Rows are one point carried round by a steady rotation, each followed by how many ticks it has turned.
The counts run from 0 to 313.
[ 15.7   8.3 -13.1 -20.9   2.6  -7.4   4.6  -0.5   4.5   6.4  39.9  -5.4
  43.6 -49.1   5.9  -7.3  -8.4  12.1 -21.8 -20.1 -16.7   6.8  -8.0 -42.1
 -48.3  -8.7   5.9 -39.0   5.6  18.1  23.9   3.9  21.8  -6.1  20.7 -28.9
  -1.3 -25.9 -35.9 -26.8  -4.5   5.2] | 145
[ 22.9  38.4  -3.0  30.6  -4.0 -30.0   5.7   0.2   1.6 -30.0  25.4 -27.6
  -8.4  16.6 -22.5  -7.7  14.7 -20.5 -18.2  18.7  -1.7  21.4  22.7  -1.4
 -27.6   6.1 -20.8 -13.2  -6.8 -23.8  27.0  45.6  46.3  -6.7  -9.8  29.6
 -17.1 -21.1 -28.3 -17.0  -1.0   0.4] | 230
[  2.9   7.0  -2.5   9.2 -21.9  24.8 -11.1  14.4  22.4  26.4  56.4  22.8
 -22.4  26.8  14.2 -45.8  14.1  31.8  27.2 -19.0  33.2  -1.0  23.6  38.4
 -11.5  10.2  -3.2 -22.3  28.8  28.1  -6.3   7.4   5.3  -2.1  20.7   4.5
 -24.6   5.0  -3.9  -4.3   1.2  21.4] | 14
[-11.2  -3.4  37.2 -12.7  -2.9  20.4  -0.8 -18.6  20.9  30.7 -10.1  45.2
  26.5   5.4  49.3 -14.7 -20.7  22.5   2.6 -30.1  -0.6  -4.5  -4.1  -7.2
 -18.7 -26.4 -15.4 -24.2  14.4  24.3  20.9   4.5  -2.7   1.4  17.7 -19.0
  22.8  11.6  15.3  35.3  60.6  15.4] | 278
[  2.1  17.9  35.7  -2.2 -27.4 -19.2  30.1  15.3  42.3  19.9  -5.2  22.9
  35.3   2.2  13.1 -13.5  -3.1 -40.9 -35.2   2.1   4.7   5.9  13.4  -2.7
 -42.9 -13.1  39.0  -4.8 -20.4 -12.6   9.3  49.0  18.1 -15.1  19.2   5.4
 -10.1 -13.4 -31.9 -13.2   2.1 -14.7] | 215
[ 17.6  20.2  28.7  -1.2 -11.6  10.0  -0.6   3.8  -2.2  35.9  35.4  17.5
 -17.1 -15.7   9.8  -9.2  33.9   0.7  -3.3 -56.3  -6.7  -5.3 -10.2  19.8
  -8.0  38.8   5.8 -20.5  22.9  21.0   8.5 -13.5 -22.3  15.4  -2.6 -16.2
  30.3  16.9 -11.6 -28.1 -46.2  22.0] | 136
[-25.0   3.7 -17.3  -7.9 -13.8   1.9 -15.8   1.9  35.3   7.4  45.1   3.2
 -31.3  -5.1  10.1 -28.1   7.3  31.0  17.8 -31.6   0.4  10.6  13.9   3.4
  -2.1  18.5  -9.5 -37.6  13.9  54.1  14.8   6.0  -5.5  12.1  52.4 -15.9
 -13.4  -8.9 -24.3  14.9  -9.0  -0.7] | 83
[ -0.3  38.2   0.3  -0.2  40.9 -25.7   6.7 -10.7 -16.4  12.1  13.0  25.6
  -3.2  -3.5  11.8  -2.4   4.8  28.9  11.4 -33.9  25.2  13.9   6.3  19.9
  25.3  19.5 -23.4  22.4  44.5 -20.6 -21.1 -27.9 -43.3 -12.2 -29.3   3.1
  -0.6  37.3  23.6 -16.5   3.4 -23.3] | 256
[-12.0  34.5   0.8 -27.6   7.0  -1.2  -0.1  21.9  22.9  14.5  -1.9  31.9
 -11.6  15.4  -8.3   6.0 -30.2  -9.2  -6.0  27.4 -23.4  27.4   1.2 -14.1
  20.4  13.3  -9.1   6.9 -26.5 -14.5  15.7  45.7  37.8 -27.0   3.4  -5.3
 -41.1  -5.0   7.6   0.9  60.8  -2.9] | 307
[ 18.5 -15.7  52.7  -6.1 -22.2  18.5  -1.4  16.7  14.9  46.9 -13.7  49.0
  15.1  13.1  21.0  -2.4 -22.8  -4.4 -17.2  -5.0 -17.7 -15.1   9.4   5.6
 -15.5  10.0  29.0 -17.1 -13.3  36.7  14.0  43.5  14.1  -7.4  11.7 -12.3
   5.5  11.5  18.5  14.2  45.7  16.8] | 209
[ -1.5   3.7   2.3  31.8 -31.1   2.6 -12.4 -22.0  23.4  -9.3   2.8 -24.2
 -21.5 -12.1   1.5   9.9  -7.3 -25.6 -11.3 -26.1  -4.4  -9.5 -19.8  13.7
 -36.5  -7.5  24.3 -16.3   9.0  13.0  35.1  27.3  44.8  14.5  26.5  -6.5
  64.5  -9.8 -23.2   6.7 -21.7  -4.1] | 289
[  1.4  -9.8  19.7  25.7  25.6 -39.8  24.3 -23.2   8.6  -6.5 -11.1  -8.2
 -14.3  -2.0  -8.5   8.0  19.8 -18.7 -14.9 -42.2  31.9  16.3 -12.4   9.1
  11.5   7.0  53.0  22.5   9.2  -0.5 -13.5   3.0  -4.6   9.6 -13.9  -1.4
  53.4   4.5  -6.0 -19.0 -38.1 -39.8] | 191
[ 19.9  -4.7   2.5  36.7 -20.0  -8.8 -11.3 -26.5  21.6 -15.3  -6.0 -22.3
  -2.8   3.3   1.3  11.6 -18.9 -25.9  -9.1   3.4 -19.3 -14.0  -5.7  10.3
 -44.2 -14.1  13.9 -26.8   2.8  -5.1  45.2  37.9  58.9  13.7  12.6  13.1
  54.4 -20.3 -14.9  12.1   3.3   1.8] | 290
[  3.2  37.3 -23.6  24.4   6.4  -0.6 -39.7   4.4  -2.2   7.2  31.9   5.1
 -49.8  34.4   6.0 -13.8  -1.4  18.6  36.6 -11.1   8.9 -11.4  30.5  39.2
   8.3  33.1 -29.2 -10.4  38.5   1.9   0.3  11.2   9.1   0.8  -3.2  22.1
 -17.2  18.3  14.1   6.0  -1.6 -11.8] | 165
[-12.6  31.3 -18.9   1.3  24.8 -57.2  -0.9  12.6  13.8  -6.0  -2.2 -15.4
 -18.9 -10.3 -14.9   3.6   1.4 -35.6 -20.3   0.3  -1.2  24.7  -1.0 -10.0
  23.7  25.1  29.4  19.0 -20.9 -12.6  -5.7  18.9   8.7 -17.6  13.6   2.0
  -7.0 -16.7 -34.8 -33.5 -29.7 -50.6] | 312
[-14.2 -15.3 -30.9   2.8   4.5 -10.4 -23.2  -6.0  28.5  -7.5  37.4 -19.7
  -8.5 -12.0   8.0 -21.4  -1.1  29.0  12.1 -24.2   6.3   8.6   9.9 -15.2
 -13.1   3.1   3.8 -40.9   5.4  53.0  21.9   3.5   7.5  12.8  49.6 -10.6
   5.6 -31.5 -35.2  17.1 -17.9 -17.0] | 84
[  5.8  37.1  -9.9  19.2 -10.1 -32.4  12.7  -0.9  21.3 -30.8  39.7 -26.9
 -13.2 -21.2 -35.2   3.1  11.6 -17.1 -13.9  -2.6 -10.9  28.8  -4.8   8.2
 -31.9   0.3 -11.1 -15.4  -5.7 -28.2  28.7  35.0  36.4 -15.4   5.0   7.4
   1.4 -22.0 -47.0 -21.0 -19.8  -6.7] | 229
[ 22.5  25.8  16.3  16.7 -11.9 -13.1  -8.6  -2.3 -10.2  23.0  36.7  12.0
  -5.7 -20.2  14.9 -17.5  20.5   2.7   3.6 -52.9   0.5 -12.5   7.8   7.3
 -27.4  37.5 -11.1 -25.8  37.8  11.4   5.6 -23.6 -32.9  14.0  -3.5   3.0
  24.9  23.4 -11.5 -10.1 -42.1  -9.3] | 68
[  1.8  -1.5  -7.6  -1.4  46.1 -28.9   4.1 -10.1   7.4   5.9 -30.5  11.7
  32.7 -10.9  -7.1  31.2 -39.1  -3.7  -9.2  16.0  22.8  17.0 -20.7  -2.5
  15.1 -14.8  55.4  27.2  -6.4  -6.2 -23.3  11.0  19.3 -17.2 -12.8  -7.2
   6.1  -9.8   5.6 -20.6  20.7 -51.6] | 184
[-21.1  17.7   0.0   9.0  40.7 -27.0 -35.0  -4.8   3.6   2.3 -19.4  23.9
 -45.2  21.9   8.4  -9.6  -9.3  22.7  20.8  -9.4  -4.7  15.8  27.0 -17.6
  48.0  32.5 -29.2 -11.0  11.5  17.8   8.0  -8.1 -15.5   5.5   8.9  -1.4
  -5.5  15.4  21.2  34.0  41.6 -24.3] | 248
[ 14.5 -15.7  44.2  25.5  11.8 -36.5  20.6  -2.8   2.2  17.0 -47.4  12.1
  -5.4   2.8   1.4   5.2   4.0 -37.2 -22.9 -15.5   8.3   8.8   1.2  -7.4
   6.6  22.5  51.4  12.8 -18.8   3.9 -10.9  17.4   3.2   5.0  -8.3   6.5
  52.8   1.0   6.6 -17.6 -14.6 -31.3] | 124
[  9.3  13.3   1.5   3.6  30.8 -18.3 -19.8  -9.0 -23.3  20.7 -17.2  10.0
  27.9 -50.4  29.1  13.6 -37.0   4.1  -2.7 -33.6 -12.6 -23.0 -12.2 -16.7
 -13.0  18.1   0.9 -21.0  20.2  11.7  17.9 -36.0 -21.3  16.1   3.4 -26.8
  31.1   7.1   4.7  -9.2   1.2 -12.0] | 61
[-10.7  10.4  -3.4  -8.9 -12.3   0.9  -5.8   3.4  45.2  23.2   6.4  34.9
   8.5  23.2  13.0   7.7 -47.6   2.6  12.8  29.7   3.5  -0.3   5.0   9.9
 -19.9   2.2  -2.1   5.4   3.1   7.8  -0.7  66.6  15.5 -15.4  22.6   3.8
 -25.7   3.7   3.2  41.8  48.2 -30.7] | 88
[ -4.3  27.4  -4.6   3.8  41.4 -18.8   9.2 -21.4  -9.3  10.4  19.2   7.7
 -17.4 -12.5  -6.8   2.3  15.3  21.4   6.1 -45.0  28.5  19.6 -18.3  28.6
  23.0  29.3   4.3  18.6  38.7  -5.3 -32.1 -28.3 -37.3   0.2 -22.8 -11.5
  17.8  29.2   1.8 -18.6 -33.6 -26.3] | 257
[ 19.8 -13.6  15.5  30.0  37.7 -40.8  31.9 -21.3   1.1 -24.9   1.1 -18.4
 -14.6  -5.2 -23.6  21.8  21.2   7.1 -22.5 -19.5  13.5  40.0  -2.9   9.9
  16.1  10.5  23.0   5.9  12.7   0.8  -7.1  12.8  -5.1  13.2 -15.2 -10.3
  59.5   5.8  -4.4 -11.2 -30.9 -27.6] | 259
[ 17.3  -2.2 -24.4  -7.2  -7.4   4.2  15.9 -13.0  23.2  -4.1  52.9  -6.4
  30.9 -36.5  -8.3  23.5 -13.6  25.2   0.8 -17.1   7.7  11.2 -32.0  32.5
 -56.8  -2.1   7.6  -9.9  23.0  11.5   1.3  14.8  18.4  -5.0   9.6 -26.3
  20.6   0.4 -28.5 -19.6 -33.1 -14.8] | 9
[ 10.4  41.3  -8.2   6.0  26.0  12.9   0.6  -3.6  -4.6   7.8  23.8  17.3
  -7.2  27.4  -7.6   2.1  -9.7  34.3  13.2   0.4  12.9  11.8  -1.7  41.3
  19.2  -4.7 -28.2  29.7  29.8 -30.8   0.6   2.1  35.2 -30.6 -35.8   5.4
 -29.1  13.1  36.2 -15.7  46.1   5.0] | 104
[-30.2  25.1  30.7 -21.2  42.2 -15.8  17.7  -8.6   7.5  28.0 -20.2  37.3
  -5.2  -0.3  18.6 -24.7  14.8   8.9 -12.7 -53.5   2.6  34.3  -3.4 -19.0
  45.7  -3.2 -12.1   5.9   8.2   5.7   6.1 -34.4 -26.2  -8.8 -13.7 -12.6
   3.3  11.9   8.1  -7.3  28.0  14.5] | 120
[ 47.0 -31.8   7.5   9.7  33.7 -17.6  23.5 -12.0 -22.9  -3.6   6.6  -5.1
  60.7  -8.9 -11.0   9.8  -3.9  33.7 -32.0   3.2  16.0  27.7 -12.9  -5.5
 -20.9 -24.5  19.7  -1.9   5.6  11.2  -9.2  12.4  20.0  -7.9 -24.3 -21.5
  16.9 -12.5   5.6 -37.2   9.2  -0.5] | 267
[ 45.2  22.9  68.6  17.3  -6.3 -19.5  33.4  -3.4 -14.9   8.8  -2.6  26.1
  32.3   6.9   4.5  -7.8  24.9  -5.2 -25.5 -14.8 -13.5  11.1  18.8   6.8
 -34.6 -12.5 -30.6  -6.9   9.4 -35.2  24.1  23.1  -8.8  -0.9 -32.8  10.9
  26.7  17.4  10.4 -17.9  18.5  22.7] | 133
[ -1.6  30.3  41.7  24.7 -21.6  -7.7  -1.4  -4.5  24.6  18.9  -4.1  31.4
  -5.6  27.7  37.2 -39.2  21.4 -20.6   0.5 -35.7  23.7 -13.9  31.4  11.9
 -26.7 -22.6 -26.9 -17.8  21.1 -17.6  24.2  10.1  -6.5   3.4   0.8  31.1
   2.5   7.7  -6.8   5.1  21.5  17.6] | 285
[ 23.5  -5.6  21.7   4.1  19.2   7.9 -10.9  -8.5 -19.2  34.8  11.2  34.3
  -6.5  12.6   6.4  16.9 -12.7  49.4  18.1 -10.4   4.5  -2.7   0.7  38.6
  21.2  36.1  -5.5   6.7  36.2  25.7 -16.1   2.6 -17.0   3.0 -18.8 -15.8
  27.7  42.6  52.8   2.0  23.8   3.9] | 263
[-15.5  29.3 -30.6  10.8   5.0 -33.8   2.2  -6.3  42.3 -14.7  19.8 -22.0
  -0.5  -5.5  -8.4  -7.9 -10.7 -18.2   1.9   2.1  39.3  13.1  -1.9  12.8
 -17.7 -10.9  25.7  12.8  11.8 -15.0 -17.2  24.3  33.9 -17.3  19.0  21.8
 -22.7 -22.3 -39.3 -26.2 -26.9 -55.8] | 93
